Each row has a name. Each question is about the rows just above it.

[  8  -3   5  13  11   3 -21  -5   7] : J_774
[  5  17   6   5 -23 -14   6  -9  21] : J_524
[ 20  -4   5  23  14   3 -35  -7   7] : J_498
[-21 -46  76  57  18  18  18 -52  18] : J_730
[  1  -1   8  -1  -5   1 -13  -6  20] : J_775
[ 23 -10  25 -17 -38 -84  24  -8  43] : J_5
[ 16 -47  76  57  -6  -9 -25 -13  26] : J_257
[-1 -9 -7 -6 -3  5  7  1 -2] : J_957
[  1 -11  -5   5  -7   5  10 -14  -6] : J_184
[  5 -28  13  42  38  21 -67 -17   7] : J_340
Go on from [-46  76  57] to the end of its row. | [ 18  18  18 -52  18]
Which value appears more than once in J_730? | [18]

[-51 -70  13   4  -6  32   3  25 -19  -6  -5  -1  22   6  16 -24   7  41
 -17   3] -> J_719
[-10 -10   7 -11  -1   3 -22  -6  -5   4 -20   0   2   2  -7   5 -35  -6
 -10  -3] -> J_796
[ 72  31  15  -1   9   1   4  -5   2 -19  31   0   9 -21  31  11 -11  31
   0  21] -> J_371
[ -5 -26   5   1  -3 -17   4  18   0 -22 -13   3  -6  14 -12   4  -3  14
  14   0] -> J_452
[ -3   4   9   7  14  37 -11  -5  -2   4 -13  -7  -4   1  -2 -28   3   5
   6  16] -> J_425
[-51   9  13   4  -6  32   3  25 -19  -6  -5  -1  22   6  16 -24   7  41
 -17   3] -> J_797
[-30 -77  12 -18 -15 -21  16  -9 -11  22  27  -6   9   1  41 -10  -6  30
 -34  -8] -> J_374
[ 12 -81  -9 -11  16   0  15   7   7  10   5  13 -24   8  27   2  -1 -55
  -4 -13] -> J_750
[-51   9  13   4  -6  32   3  25 -19  -6  -5  -1  22   6  16 -24   7  53
 -13 -14] -> J_337
[ 72  21  15  -1   9   1   4  -5   2 -19 -12  -7   9 -21  31  11 -11  -2
   0  21] -> J_663
[ -1 -17 -21   2  -5  -1  14   7   2 -14   9  20   9   8 -17   0  -4  33
  -2  -4] -> J_622
[-58 -81  -9  -6  41  25  -1  11  -8 -28   4 -12 -14  -4   6  -1   0 -45
  31   3] -> J_718
After [21 15 -1  9  1], its row goes on with | [  4  -5   2 -19 -12  -7   9 -21  31  11 -11  -2   0  21]
Repeated in J_750: | [7]
Repeated in J_337: | [-6]

[  0   1  -5 -24  77 -77 -14   3  -5  -8  -5  -1   3  -4  -5  -3  -7   3
   6  -5  -1   6   1  -5  -5   4  -7   2  -3   1  -7  -4  -2   3   0  -4
   3  -1   0   1   5   4  -2  -7   3   0  -6   5   3   1   0  -2   3   1
  -1   2  -8  -6   0   4   2  -1]  J_709
[ 30  27 -44 -25  77 -77 -14  57 -55 -79 -52 -12  44 -41 -24 -33 -73  50
  72 -54  -5  80 -67 -51 -46  52 -61  31 -32  33 -56 -39 -13  42   8 -24
  41   2  10  40  79  69  -8 -71  53   4 -60  66  45  36   6  10  46  25
  13  32 -82 -67  11  56  42  -7]  J_55
[  3   4  -6  -5  12 -10  -2   6  -8 -12  -7  -2   7  -6  -5  -5 -10   7
  12  -8  -1  12  -9  -7  -7   8 -10   5  -3   5  -9  -5  -2   7   1  -5
   7  -1   2   5  11   9  -3 -11   7   1  -8  11   7   4   0   0   7   3
   1   5 -11  -8   1   9   5  -1]  J_654
The row with [  0   1  -5 -24  77 -77 -14   3  -5  -8  -5  -1   3  -4  -5  -3  -7   3
   6  -5  -1   6   1  -5  -5   4  -7   2  -3   1  -7  -4  -2   3   0  -4
   3  -1   0   1   5   4  -2  -7   3   0  -6   5   3   1   0  -2   3   1
  -1   2  -8  -6   0   4   2  -1] is | J_709
Go on from [-25  77 -77 -14] to the end of its row. | [ 57 -55 -79 -52 -12  44 -41 -24 -33 -73  50  72 -54  -5  80 -67 -51 -46
  52 -61  31 -32  33 -56 -39 -13  42   8 -24  41   2  10  40  79  69  -8
 -71  53   4 -60  66  45  36   6  10  46  25  13  32 -82 -67  11  56  42
  -7]

[  2  -1 -12  -8  25  -3 -47  -8  -4  -3 -11   6 -54  64  54  -5  -3 -51]  J_14
[  0  -7   2  -4  14   6 -30 -10   5  12 -10  -9 -35  62  58  -1  -1 -88]  J_111
[  5   5 -13   9  -2 -12 -32 -11   2  -4   3  -3 -33  17 -51   7   3 -20]  J_317
[  1  -1  -4   0   6   4  -6   1   1 -10  -9   3 -27   3  64   1  -3 -57]  J_278
[ 16  -7  14  -9   9  18  16  12  -2   7  16   0  22  16 -51  -6 -10  10]  J_708
[-16  -9  28  -4  13   5  42  13  -6  -4 -11  -5  39 -12 -39  -5 -13  -4]  J_926
Whose row is [  5   5 -13   9  -2 -12 -32 -11   2  -4   3  -3 -33  17 -51   7   3 -20]? | J_317
Go on from [-16  -9  28] to the end of its row. | [ -4  13   5  42  13  -6  -4 -11  -5  39 -12 -39  -5 -13  -4]
Repeated in J_708: | [16]
After [-4 13], its row goes on with | [  5  42  13  -6  -4 -11  -5  39 -12 -39  -5 -13  -4]
Go on from [ 16 -51] to the end of its row. | [ -6 -10  10]
Which row holds [  1  -1  -4   0   6   4  -6   1   1 -10  -9   3 -27   3  64   1  -3 -57]? | J_278
Whose row is [  2  -1 -12  -8  25  -3 -47  -8  -4  -3 -11   6 -54  64  54  -5  -3 -51]? | J_14

[ 34  20   7  -2  21  -5 -32  14  29 -31 -32   1 -46  -8  15  25   2 -33
   8 -24  41  38  10  30   9 -42  28   8   5] = J_420
[ 27 -28 -59  47 -16  -7  -6  19  23  49  -6  12  21  26   2  47  31  35
  10  52 -14 -13  -4 -27 -50  59  11  26  -6] = J_80
[-10  -5 -35  14  -4 -33 -46  73  19  -3  11  47 -11  20   5  37  16  18
  11  52 -14 -13  -4 -39 -10  39  24  15   0] = J_684
[ 72  -7  12  61  -1 -32 -54  82   4  40 -19  12  21 -17  -5  -9  15 -27
  11  53  32 -23  36 -11 -19 -25 -14  22  -5] = J_213
[ 53   6  54  22   8 -32 -46  73 -17  22 -22 -61  -1 -36 -20 -46 -10 -31
  -6 -53  59  53  26  12   8 -70 -38 -12   2] = J_302
Go on from [-19  12  21] to the end of its row. | [-17  -5  -9  15 -27  11  53  32 -23  36 -11 -19 -25 -14  22  -5]
Whose row is [ 34  20   7  -2  21  -5 -32  14  29 -31 -32   1 -46  -8  15  25   2 -33
   8 -24  41  38  10  30   9 -42  28   8   5]? | J_420
Go on from [-22 -61  -1 -36 -20] to the end of its row. | [-46 -10 -31  -6 -53  59  53  26  12   8 -70 -38 -12   2]
The rest of the row after [ 11  52 -14 -13  -4]: | [-39 -10  39  24  15   0]
After [-32 -46  73], its row goes on with | [-17  22 -22 -61  -1 -36 -20 -46 -10 -31  -6 -53  59  53  26  12   8 -70
 -38 -12   2]

[ 2  3  4  4 -8 -6] = J_914
[ -3  -9 -11 -14 -11  -7] = J_915
[-15  -3  32 -25  -5 -28] = J_332
[3 3 4 4 3 3] = J_938
[ -3  -8  -9 -11  -9  -6] = J_791
[ 1 -4 -6 -9 -6 -3] = J_389
[-18  -1  12   9   8 -13] = J_710
[ 6 -2 -5 -8 -4  1] = J_588
[ 38  14 -92  90  17  93] = J_641
Repeated in J_389: | [-6]
Go on from [ -3  -9 -11 -14 -11] to the end of its row. | [-7]

